In the data rows, zero lies at 4.5, halfway between 4 and 5.
Here are some points, each followed by its number:
ndarray[3 7 4 2 6 3 6 7 5 3 7 5 2 7 6 7 4 2 2 2 3 2 6 6 5 3 4 7 7 5 3 7] 0
ndarray[2 7 6 3 6 7 7 4 6 3 3 2 4 4 2 7 3 3 7 2 4 2 2 2 4 2 5 6 7 6 5 6] 1
ndarray[4 6 5 3 7 4 6 6 2 2 7 2 2 6 4 4 2 4 4 5 3 6 7 2 6 2 6 7 3 6 2 6] 2
ndarray[2 5 6 4 3 5 5 4 4 6 7 5 4 6 4 7 3 4 7 3 4 4 3 4 3 4 4 7 4 3 2 6] 3
ndarray[3 7 2 2 2 6 4 5 2 6 2 7 2 7 3 4 5 6 3 7 7 6 6 4 3 6 7 3 4 6 7 3] 4
ndarray[7 3 3 7 6 4 4 2 7 6 5 6 2 4 7 6 3 6 3 3 2 2 2 3 7 6 2 2 6 2 5 7] 5
ndarray[2 5 3 4 7 5 7 7 4 3 6 2 7 6 4 2 3 4 3 3 2 5 4 3 3 4 4 6 4 5 4 7] 6
ndarray[4 2 7 5 4 6 4 5 3 4 6 6 4 4 3 4 6 3 4 6 2 4 7 3 3 2 7 2 6 5 2 3] 7
ndarray[6 4 6 4 5 5 6 3 6 7 2 5 2 2 5 5 2 4 2 4 6 5 3 7 2 5 2 2 5 4 7 4] 8
ndarray[4 7 3 5 2 7 7 7 6 3 4 6 5 6 4 7 4 2 7 5 3 2 7 4 4 6 5 6 5 2 4 2] 9
ndarray[7 4 2 6 7 3 3 2 3 5 3 6 7 2 7 4 3 2 4 4 5 6 4 3 7 7 6 6 2 5 6 3] 10
ndarray[3 6 7 3 2 4 6 3 4 3 4 3 4 5 4 3 6 6 4 7 6 3 3 5 6 3 6 5 4 6 3 2] 11
ndarray[2 6 3 2 3 2 4 6 5 3 7 6 2 7 3 7 4 2 6 4 2 2 6 4 3 3 3 7 3 3 4 7] 12
ndarray[4 4 2 6 7 4 7 5 7 2 5 4 3 7 5 5 2 6 4 3 4 4 3 6 6 6 2 7 4 3 3 6] 13
ndarray[2 2 5 7 2 2 3 4 5 6 2 4 4 2 4 3 4 6 5 7 7 6 2 6 3 4 4 3 6 5 5 5] 14
ndarray[4 2 2 2 5 2 4 5 5 7 4 7 7 5 2 2 4 7 4 7 7 7 2 3 6 4 7 5 2 3 6 2] 15
ndarray[4 5 5 5 2 3 2 3 4 7 2 7 2 6 3 3 5 6 2 7 7 7 4 7 4 5 7 2 3 2 6 6] 16
ndarray[3 2 4 6 6 2 6 6 7 2 7 7 2 5 7 4 2 6 6 2 3 6 2 5 2 4 2 7 7 3 6 5] 17
Which two points above are nearest to each new point, looking only along the 7 directions in which the numbered points spread most? Their numbers follow each, smallest number first.
ndarray[6 4 3 2 3 4 5 6 4 7 2 6 3 6 6 4 7 5 3 7 4 7 4 7 3 4 7 4 5 4 7 3] 4 16
ndarray[5 3 7 4 4 6 6 5 2 5 4 3 5 5 3 7 7 3 5 3 5 4 5 2 6 4 6 5 7 7 2 5] 7 11
ndarray[3 4 3 4 6 5 3 3 3 4 2 7 5 4 5 2 4 7 2 4 6 7 4 3 4 6 7 5 4 4 7 4] 10 15
ndarray[2 6 7 2 3 7 2 3 2 3 4 2 6 7 2 6 6 6 6 5 4 4 7 6 6 5 5 3 7 7 4 3] 7 11
ndarray[6 2 6 3 5 6 6 6 4 6 2 4 2 3 2 4 4 7 5 7 4 4 3 2 2 2 7 4 3 7 7 2] 11 14
ndarray[3 4 4 6 6 3 4 4 4 5 4 7 3 2 4 6 2 5 5 3 5 7 5 6 6 2 4 4 4 6 6 5] 8 14
ndarray[3 7 6 4 3 5 7 7 3 5 5 6 3 3 4 7 4 2 7 4 2 5 7 4 3 4 2 3 6 3 4 4] 3 9
ndarray[2 3 7 3 6 7 3 6 2 4 3 3 3 4 4 4 7 3 7 2 4 4 7 7 4 2 2 3 6 6 3 3] 7 11
ndarray[2 3 7 6 6 7 4 4 2 6 6 3 5 2 5 6 7 2 7 2 2 2 7 4 2 2 4 5 7 7 3 2] 3 7
ndarray[7 3 2 7 2 2 4 2 7 5 3 2 2 2 4 4 7 5 2 5 7 5 5 7 6 5 3 2 6 2 3 4] 8 14
ndarray[7 6 2 6 5 3 3 6 2 3 4 5 7 7 7 5 5 2 6 3 4 2 7 2 7 7 3 4 4 5 3 7] 9 10
ndarray[4 4 4 4 2 6 7 6 6 3 3 7 7 6 2 4 5 7 2 7 7 4 3 5 4 3 6 4 6 7 7 2] 4 11
ndarray[6 4 7 2 3 3 5 6 3 2 3 7 4 3 2 4 3 6 2 5 6 4 7 4 5 4 7 4 6 6 7 6] 4 11
ndarray[6 6 3 6 7 6 4 3 3 3 7 5 3 6 7 2 5 3 3 3 3 2 5 2 7 7 4 5 2 5 2 7] 2 6
ndarray[4 6 3 3 7 7 5 4 6 2 5 2 6 6 5 3 2 5 3 2 2 3 4 2 2 6 6 6 3 3 4 6] 6 13
ndarray[3 3 7 2 3 7 4 4 6 5 2 4 3 3 3 3 7 2 7 6 5 4 6 5 2 4 7 2 6 7 3 2] 7 11
ndarray[7 4 4 7 6 2 2 2 7 2 2 2 6 4 6 6 5 3 3 3 4 6 3 4 7 7 3 5 2 6 6 3] 5 10
ndarray[4 4 7 3 4 6 3 6 6 2 4 6 4 5 2 7 6 2 5 3 4 5 6 5 5 5 6 4 7 7 5 5] 3 11
ndarray[3 2 2 7 2 2 5 2 7 6 4 6 6 3 6 2 4 7 2 5 6 7 3 6 3 2 4 3 2 4 4 3] 14 15
ndarray[6 5 6 5 2 5 5 7 4 5 7 6 7 7 3 5 6 2 2 4 4 6 2 4 4 6 2 7 5 4 2 7] 3 12
ndarray[5 7 6 3 4 5 7 4 4 2 6 3 6 6 4 7 6 2 7 2 3 3 7 4 4 2 2 6 7 5 2 3] 1 3
ndarray[2 6 5 4 7 2 2 7 7 4 7 7 3 7 7 2 2 4 4 2 4 2 3 5 3 3 4 7 2 5 4 4] 3 13
ndarray[6 3 2 3 2 5 3 6 5 7 2 7 4 4 5 3 4 7 3 5 5 6 7 6 6 5 6 4 3 7 7 4] 4 16
ndarray[5 6 4 2 4 6 5 7 6 3 4 3 4 7 2 6 6 3 2 4 6 3 5 3 4 6 3 7 2 4 6 7] 0 3
ndarray[5 6 6 2 5 6 7 2 3 2 3 2 2 3 4 7 5 6 7 3 2 4 7 6 4 4 3 6 6 5 3 6] 1 3
ndarray[2 3 6 5 6 7 6 2 2 3 6 3 7 2 3 7 7 4 7 4 5 3 7 3 6 6 3 3 5 7 6 2] 7 11
ndarray[6 2 2 2 3 4 3 2 2 4 5 4 6 6 2 6 6 7 3 7 7 4 4 5 3 4 6 2 6 7 7 2] 4 11
ndarray[5 6 3 3 4 4 6 5 2 7 3 7 4 6 3 5 3 4 7 4 7 5 4 3 4 4 7 5 7 4 4 6] 3 11
